Named moves come first, each a turn or a mirror and shown by rows before and after it. Which of them, in which order, take the first row of each pair that follows to the second? Write the first one first, as in the answered first pair.
davuv:
[-0.25  1.14  2.08  0.29  2.57 -4.10  2.13 -7.34  0.03  2.74  1.07 -3.72
  2.67  0.05  1.71  1.39  0.73  2.57  1.19  0.08] |-> [-0.72  0.91  1.75  1.76  2.07 -3.91  1.84 -7.52 -1.14  3.53  0.34 -3.28
  2.52 -0.05  1.50  1.42  0.82  1.77  0.74 -0.87]
[ 0.85  0.74 -0.97  0.36 -3.09 -2.53  1.02 -0.29  1.91  2.09  2.96  2.14
 -3.31 -3.65  0.18  2.21  0.20  0.48 -3.61 -0.70] |-> [ 2.17  1.23 -0.93 -1.08 -2.78 -3.44  0.65  0.59  2.33  1.46  3.33  1.36
 -3.01 -3.52 -0.17  1.72 -0.25  1.18 -2.96 -0.33]
[-2.67 -0.89  1.72 -2.23  4.89 -0.12  0.84 -0.72  2.09  1.78 -0.51 -1.03
  1.47  2.80 -1.27 -2.15 -2.48 -1.79  0.06  2.98] |-> [-5.01 -1.45  1.56  1.87  1.63  1.01  0.60 -2.31 -0.18  2.80 -2.62 -0.55
  1.24  1.33 -0.81 -1.25 -2.40 -3.14 -0.89  1.17]
[ 1.67  0.97  0.50 -0.29  1.84 -2.93 -0.63 -2.67  0.66  1.35  0.25 -0.86
  1.05 -1.95  0.67  1.56  0.88  0.67 -0.54 -0.23] |-> [ 1.36  0.36  0.16  1.32  0.49 -2.94 -0.37 -3.48 -0.40  1.53 -1.15 -0.68
  0.99 -2.18  0.72  1.59  0.86  0.28 -1.16 -0.95]
miv:
[ 2.62 -0.15 -0.28  1.85 -1.11 -0.22  1.45 -0.31  4.02 -4.96  0.44 -1.50
 -3.34 -0.34  2.48  0.55  1.52  1.52 -3.69 -1.45] |-> [ 3.08  0.53 -0.39  3.93 -2.13 -0.10  2.04  0.90 -0.21 -3.62  1.31  1.25
 -3.72 -3.68  1.62  0.14  0.57 -0.30 -2.41 -0.78]
[ 0.37  3.14  0.17 -3.53 -0.52 -3.66 -0.44 -0.45  3.51  4.02  5.26 -1.75
  1.21  1.14  0.15 -0.88  0.15  1.39  0.10 -1.48] |-> [ 0.69  3.56 -0.99 -2.99 -1.31 -3.75  0.32 -0.10  2.89  3.81  6.30 -0.67
  0.39 -0.56 -0.15 -0.91  0.14  1.23 -0.24 -2.15]
[-1.21 -1.36 -0.37  2.52 -0.30  1.98  2.62 -2.17 -3.65 -2.63 -3.56 -1.07
 -0.25 -0.04  0.90 -0.59  0.83 -2.89  2.33 -2.32] |-> [-1.48 -1.73 -0.14  2.26  0.19  1.68  2.12 -1.98 -3.17 -2.40 -3.55 -1.65
  0.38  0.67  1.25 -1.17  0.37 -2.40  2.49 -2.55]
[-1.51 -1.95  0.13 -0.56 -3.34  2.90 -0.65 -1.40  1.21  1.94 -0.25 -0.47
 -1.88  3.64  1.24  1.02 -0.11  0.53 -2.31 -0.50] |-> [-1.58 -1.96 -1.26  0.26 -3.83  2.58  0.62 -1.66 -0.35  2.84  0.42  0.85
 -2.78  2.08  0.96  1.30 -0.53 -0.12 -2.45 -0.85]
fek:
[ 2.01  0.89  5.74  3.06  0.27 -3.75 -1.01 -0.06 -5.42  2.87  3.36  1.84
  4.64 -1.60  0.48  0.66  1.15 -1.77 -1.07  2.08] |-> [ 1.68 -0.20  0.21  3.60 -0.95 -3.68  6.01 -4.22 -5.11  0.52  0.76  1.96
 -0.54 -3.62  3.04  0.61  2.75  0.20 -1.51 -1.56]
[ 1.71 -1.47 -3.38 -1.52  1.80  0.32  3.72  1.59 -1.81 -1.96 -0.51  3.07
 -3.56 -3.71 -1.10 -0.49  1.00  1.29  1.86  0.50] |-> [ 1.04 -0.35 -0.03 -1.74  2.93  0.25 -1.11  5.16 -1.98 -0.32  1.51  3.30
 -0.11 -1.89 -2.45 -0.58 -0.46  0.08  2.07  3.18]
[ 0.60  1.23  1.13 -2.81  0.55  1.37 -5.18  4.48  1.44 -1.17  0.94  4.05
  3.59  0.69 -0.49  0.80 -1.10 -0.15  1.16  2.07] |-> [ 0.73  0.64 -4.76 -1.98 -1.06  1.50  2.23 -0.10  1.91 -4.49 -2.45  4.14
 -1.96 -1.59  2.12  0.04  1.61  1.82  1.34 -2.15]
[-0.55 -2.75 -2.47  1.96 -1.07  1.86  1.24  0.24 -3.43 -3.17 -5.21  1.00
 -0.31 -0.93  0.34 -1.78 -0.15 -1.54  1.55 -0.90] |-> [-0.68 -2.17  1.14  2.05 -0.78  1.78 -2.42  3.27 -3.90 -1.44 -3.23  0.72
  2.69  0.04 -0.88 -1.38 -1.56 -2.18  2.43  0.86]
kavi:
[ 0.02  0.94  2.49  3.64 -1.51  0.17 -3.41  0.84 -5.53  3.03  2.01  1.71
  2.36 -2.99 -1.60  1.73 -1.62 -2.13 -0.50  0.45] |-> [ 0.30  0.47  1.90  1.03 -1.88  2.33 -4.58  5.06  0.77  1.32  1.94  3.29
  0.99 -1.25 -3.35  0.98 -1.62 -0.47 -1.36  2.22]
[-0.64 -2.98 -6.29 -1.97 -0.84  2.59 -1.02  6.39 -0.18 -3.35 -0.04  1.57
  1.61 -2.72 -2.06 -3.48 -0.40  1.59 -2.05  1.16] |-> [-2.87 -1.66 -3.42 -2.64  1.51  0.08 -2.69  1.10  3.96 -1.43  0.05 -5.03
  5.05  1.97  1.47 -2.10  1.20  3.97 -3.68  0.16]
[ 1.58  0.81  0.44 -2.32 -0.59 -4.77 -2.64 -0.96 -0.45  3.12  7.93 -0.31
 -0.84 -3.39  0.91  4.47 -1.37 -0.63 -3.20  0.90] |-> [ 2.34  0.54 -0.40 -2.42 -0.62 -4.33 -2.66  0.24 -0.86  3.10  7.46  1.65
 -1.41 -4.41 -0.02  4.29 -1.56 -0.47 -3.28  1.25]

(2 to 3 moves a pair)
[ 2.42 -0.71  1.99 -1.67  1.22 -1.20 -2.26  5.57  1.09 -0.43  2.83  2.21
 -0.45 -0.68 -2.70 -0.56 -1.52 -1.30 -0.33  2.02] |-> [ 0.97  1.02  2.04  0.90  2.31 -5.15  0.65 -3.92 -0.91  2.49  3.01 -2.39
 -0.57 -1.34  1.20  1.69  0.74 -0.63 -1.35 -1.64]	kavi, miv, kavi
[ 0.09  1.32 -0.44  1.77 -2.47 -1.86 -0.71  0.27 -1.30  2.41  2.72  2.05
 -1.30 -2.36 -1.10  2.05 -0.53 -0.28 -2.05  0.72] |-> [ 0.22 -0.03 -2.92  1.09 -2.56 -0.90  2.76 -1.00  0.45 -0.38 -0.58  1.90
 -3.76 -1.56  0.18  1.01  0.12  1.09 -1.92 -0.89]	miv, kavi, fek
[-1.19 -1.72  3.42  0.29  3.02  2.65 -2.02 -0.26  6.16 -1.89 -1.48 -3.83
  3.55  7.21  2.91 -4.80  0.11 -1.50  1.86 -0.63] |-> [-2.41 -1.09  4.86  2.06  1.90  3.44 -3.08 -0.39  5.02 -0.51 -2.71 -3.78
  4.46  6.86  2.18 -4.03 -0.31 -2.77  0.97 -0.68]	fek, davuv, fek
[-0.14  1.65  1.64 -3.73  4.39 -0.23 -2.51  2.14  3.80 -1.46  1.35 -1.95
  1.10  2.88  0.84  0.66  0.38  1.97 -0.07  1.12] |-> [-2.78  0.14 -1.41  1.67 -1.13  1.83  2.04 -2.92  0.80 -2.19 -3.80 -1.51
 -1.88  0.41  1.80  0.89  1.75  1.39 -1.70 -4.13]	fek, davuv
[-1.47 -0.21 -0.14  0.33  0.26 -0.47 -0.70  1.51 -2.01 -0.14 -3.76  3.73
 -2.05  0.44 -0.86 -0.41  2.53  0.19 -0.35 -3.12] |-> [ 0.31  0.86  0.55 -0.53  3.56 -2.90  0.28 -0.61 -2.50  0.66 -0.91  1.34
 -0.94  0.47  0.47 -0.51  2.57  0.25  1.79 -2.54]	davuv, kavi, kavi
[ 4.64  1.64  5.01  1.50  0.38 -0.91 -1.82  1.35 -0.48  1.98  0.51 -0.86
  3.93  3.48  0.82  0.36 -1.20  3.15  2.47  1.02] |-> [ 6.19  0.59  1.07  2.84 -2.32 -0.02  1.41  2.84 -3.00  0.61  0.27  4.02
 -0.39 -0.49 -0.07  0.36 -1.79  2.35  2.52  0.64]	miv, kavi, kavi
[ 0.52 -1.17 -1.52 -4.00  4.23 -0.68 -1.77  1.15  8.52 -4.90 -1.07 -3.93
  4.31  5.53  1.66 -4.64  0.92  0.24  2.78  0.52] |-> [ 0.45  1.96  4.45 -0.10  4.26 -4.45 -5.76 -0.51  2.92  2.02  5.10 -4.99
  7.98  1.82  0.39 -1.28  0.45 -2.35  1.81  1.70]	miv, kavi, fek
[-2.84 -1.60 -0.66  3.03 -2.85  2.99 -0.74 -2.96  1.44 -1.75 -6.59 -1.60
 -0.40  2.16  0.30  0.09  1.36  0.15 -2.67 -2.62] |-> [-0.41 -0.96 -2.66 -1.39 -0.52  1.68  2.39 -2.55  4.96 -3.59 -4.65 -2.58
 -1.68  2.63  2.13 -0.72  1.25  2.02 -0.91 -1.40]	fek, davuv, fek
[-0.19  1.42 -1.08 -2.55 -0.95  0.26 -7.26  4.74  6.17  0.82  0.79  1.33
  0.98  0.09 -0.56  0.46 -0.33  1.20 -0.56  3.47] |-> [-0.97 -0.13 -6.25 -0.06 -3.41  0.61 -0.85 -0.76  4.99 -1.82 -3.24  1.11
 -4.16 -2.34  1.61  0.36  1.68  2.34 -2.07 -0.41]	fek, davuv
[ 0.66  0.80  3.20  3.71  2.99 -1.46  0.48 -3.73 -6.69  2.35  0.44 -3.66
  4.51 -0.28 -0.05 -0.97  1.35 -3.17  4.35  0.79] |-> [ 1.33  1.01  1.08 -0.64  5.26 -2.34  2.93 -6.04  1.22 -0.25  0.09 -6.87
  2.47  2.69  2.38 -1.13  2.77  0.79  3.23  0.15]	davuv, miv, fek
[-0.82 -0.96  3.48  1.75  0.38  3.04 -3.77  1.56  1.85  0.71 -1.97 -0.69
  2.40  0.67 -0.22 -0.10 -2.25  1.59 -1.82 -0.51] |-> [ 1.61  0.12  4.00  2.40  2.76 -0.27 -1.43 -0.69 -3.23  1.90  1.03 -1.22
  3.41 -1.91  0.84 -0.55 -2.13  0.38  1.14  0.24]	kavi, davuv, kavi
[ 0.03 -0.57 -2.11 -0.06  2.08  0.18  4.35 -0.89 -4.37  0.31 -3.20  0.47
 -1.24 -1.71  2.65 -1.21  0.60 -0.88  1.74 -1.08] |-> [-3.12 -1.27  2.58  1.51  1.40  1.57 -1.47 -0.33 -2.10  1.79 -4.34 -1.75
  3.38  2.13  1.50 -0.20  0.12 -1.65 -0.30 -1.13]	fek, miv, davuv
[-0.51  1.30  2.92 -1.23 -0.08 -4.06 -4.86  1.43  0.96  3.51  3.88 -1.02
  3.66  1.47 -1.83  2.00 -1.61 -0.69 -0.53  1.65] |-> [ 0.79  0.79 -3.69 -0.01 -1.32 -4.22  3.54 -2.70 -2.87  0.67  3.13  1.20
 -3.30 -4.39  0.58  0.93 -0.52  0.17  1.19 -1.36]	fek, davuv, miv
[ 2.76 -0.06  1.00 -6.20  1.60 -0.94  3.62  1.76 -2.09 -1.57 -0.16 -2.54
  0.64  0.46 -0.40  1.05  1.18 -1.99  3.93  1.69] |-> [ 0.16 -2.20  1.18 -2.41 -2.44  2.88  2.19  3.67 -2.79 -2.25 -3.74 -0.18
  0.22  0.86 -2.11  0.70  1.21 -3.47  2.82  0.36]	davuv, miv, kavi
[-1.89 -0.38 -3.52 -0.57 -3.80  0.57  1.37  0.57  3.37 -0.14 -0.40  2.14
 -3.65 -1.43  0.79  0.26 -0.21  3.35 -3.04 -2.08] |-> [-1.39  0.57 -1.99 -2.26 -1.18 -1.16  1.02 -1.92  5.05  0.90  0.64 -1.35
 -1.52  0.04  2.83  0.46  0.86  3.63 -2.95 -1.72]	kavi, davuv
[-1.97  2.71  1.19  4.57  0.53 -1.27  2.54 -1.48 -4.03  1.60 -0.60 -2.18
  1.80 -2.58  2.70 -0.48  2.40 -3.49  2.99 -0.44] |-> [-1.30  2.93  1.40  0.86  2.50 -1.16  1.68 -2.40  1.84 -0.28 -0.58 -5.13
  2.89  1.84  4.45 -0.85  3.42 -0.71  2.91  0.11]	miv, miv, davuv
[ 0.23  0.81 -0.73 -4.49  2.43 -1.93  4.33 -7.27  4.24 -1.79  5.28 -0.46
  3.11 -1.53  3.94 -0.53  0.60  2.13  0.80 -1.48] |-> [-0.55  1.97  4.42 -0.86  0.55 -1.34 -2.57 -1.92 -0.84  2.62  7.74  2.46
  6.44 -3.80 -0.33  0.65 -1.32 -2.09  0.45  1.04]	miv, davuv, fek
[ 0.74  0.30  0.69 -1.23  4.54 -2.01  4.31 -1.84  0.35 -0.50 -0.83 -2.40
  1.50  2.38  3.24 -0.88  2.37 -0.89  2.24  0.01] |-> [-2.00 -0.25  3.03  0.90  2.21 -1.04  1.22 -2.14  2.32  1.22 -2.16 -3.16
  2.47  3.57  2.25  0.10  2.19 -1.08 -0.97 -1.19]	davuv, fek, miv
[ 0.60  0.98 -3.77 -6.17 -2.22  1.11 -1.96  3.56  5.88 -1.69  5.76 -0.10
 -0.26  4.68 -1.20 -1.27  1.10  3.93 -0.83  2.82] |-> [ 0.22  1.71 -4.17 -4.65 -2.32 -1.52  1.59 -2.95  5.25  0.10  6.17 -3.04
 -0.75  3.49  1.39  0.06  3.70  5.80 -2.41  0.01]	fek, miv, kavi
[ 1.56 -0.51 -1.06 -0.26  3.39 -0.52  3.13 -0.13 -1.66 -3.12 -2.72 -1.39
 -1.16 -0.03  2.23 -1.98  0.87 -1.26  0.91 -1.18] |-> [-0.59 -0.83  0.76  1.75  1.13  0.77  1.37 -0.18 -4.06 -2.26 -4.04 -0.69
 -0.20 -1.14  1.56 -0.99  0.91 -2.99  0.13 -1.79]	fek, davuv, fek
[-0.31  3.19  2.89 -0.03  2.61 -1.74 -2.96 -1.30 -1.91  3.87  5.21 -0.93
  3.40 -1.18 -0.28  0.40 -0.06 -1.03  0.46  1.89] |-> [-1.07  2.08  0.62  3.81  0.81 -0.69  0.64 -4.54 -6.11  2.46  1.45 -1.21
  1.43 -3.18  0.45  0.04  0.99 -2.38  1.24 -1.16]	davuv, fek, miv
[-0.55 -0.55  4.38 -1.20  5.02  0.12 -2.40 -0.65 -0.20 -0.13 -2.85 -4.81
  6.23  5.31  1.55 -2.26  0.18 -1.15  2.44  0.99] |-> [-2.88 -1.75 -0.69  2.16  0.36  1.14  3.67 -5.87 -1.05 -1.23 -6.26 -3.57
  0.21  1.60  2.97 -1.46  2.31  0.23 -0.60 -3.56]	davuv, fek, miv
[-4.69 -2.60 -2.08 -0.35 -3.27  1.31 -0.20  1.47  2.76 -3.72 -3.96  0.18
 -0.96  1.61 -0.49  0.77  0.09  2.32 -3.56 -1.13] |-> [-4.61 -1.68 -0.99  4.13 -3.34 -0.89  1.70 -1.44 -5.61 -0.12 -1.86  1.25
 -0.70 -3.71 -0.23  1.45 -0.24 -1.26 -1.89 -1.56]	kavi, miv, miv
[-0.48  0.74 -3.15  0.32 -1.60  1.96  3.25  3.12 -4.16 -1.17  0.78  4.76
 -4.10 -2.48 -1.61  0.44  0.03  3.18  0.50  1.39] |-> [-0.69 -0.85 -3.70 -0.04  0.17  2.61  5.61  0.43 -2.26 -2.82 -2.38  1.59
 -3.96  0.23 -0.35 -0.91  0.23  3.96  1.00 -0.46]	fek, miv, fek
[ 1.14  0.83  0.78 -0.25  1.62 -3.94 -2.91 -2.62 -0.84  2.24  4.02 -1.35
  0.33 -1.70 -0.02  1.51 -0.03  0.21  0.61  2.10] |-> [ 0.50  0.84  0.64 -1.82  1.44 -2.60 -4.61 -1.22  1.71  1.64  3.89 -1.79
  0.47 -0.63 -0.41  0.82 -0.03  1.02 -0.93  2.79]	kavi, kavi, kavi
[ 0.94  0.29  0.98  0.79 -1.53 -0.12 -3.55  3.32 -0.14  0.91  2.33  3.70
 -1.33 -1.32 -2.34  0.31 -1.54 -0.91  0.78  1.91] |-> [ 0.12  1.58 -0.21 -0.56 -2.25 -1.57 -2.73  0.80  3.20  1.48  2.67  1.63
 -2.11 -1.01 -0.46  1.50 -0.59  1.22 -2.37  0.31]	kavi, miv, miv
[ 0.17  0.50 -0.33 -1.44  2.43  0.93 -0.61  3.54 -0.42 -2.51  0.00  2.06
 -1.24 -1.41 -3.12 -1.05 -2.44  0.23 -0.42  2.62] |-> [ 0.49  0.21 -0.04  0.76  2.46 -0.82  0.91  0.62 -4.50 -0.83 -0.14  1.38
 -1.01 -2.05 -2.53 -0.44 -1.72 -1.16  0.44  1.08]	kavi, kavi, kavi
[-0.11  1.68  1.70  2.39  0.44 -0.33 -0.35 -1.85 -0.78  0.99  0.47 -0.62
  1.74  0.53  0.52 -0.28 -0.28 -0.41  1.00 -0.20] |-> [ 0.52  0.66 -1.58  1.04 -0.96  1.92  1.17  0.43  1.94 -1.39 -0.78  2.01
 -1.54  0.01  0.40  0.07 -0.44  1.30  0.47 -0.20]	kavi, kavi, fek
[-2.19  0.65  2.64  3.34 -0.93 -1.41  1.52 -5.09 -1.92  1.90  0.51 -2.32
  1.81 -1.09  1.69  0.95  0.07  0.05 -0.99 -1.63] |-> [-1.65 -0.63  4.38  0.68  0.75  2.77 -1.81  1.02 -0.17 -0.41 -1.91 -1.56
  4.63  2.94 -0.83 -1.37 -1.64 -0.38  1.08  0.80]	kavi, miv, miv
[-0.32  0.45 -2.22 -3.08  1.13 -1.21  3.32 -1.72  2.16 -2.20 -0.72  0.46
 -2.32  2.61  1.87 -0.80  2.02  1.34  0.04 -1.10] |-> [-3.83 -0.57  0.85  3.18 -2.54  0.49  0.14 -2.01 -2.29  0.74 -3.93  0.78
  0.32  1.42  0.30  0.11  1.43 -1.90 -1.51 -2.62]	fek, davuv, fek
[ 3.98 -3.02 -0.31 -2.58  6.04  1.24 -0.27  0.74  2.62 -4.36 -1.03 -2.23
  1.68 -0.77 -4.33 -0.16 -1.25 -3.80  3.18  0.78] |-> [ 2.37 -4.76 -0.32 -1.14  2.54  3.86 -1.47  1.92  4.27 -5.04 -3.26 -0.12
  1.03 -0.92 -5.00  0.66 -1.17 -3.84  1.47  0.02]	davuv, kavi, davuv
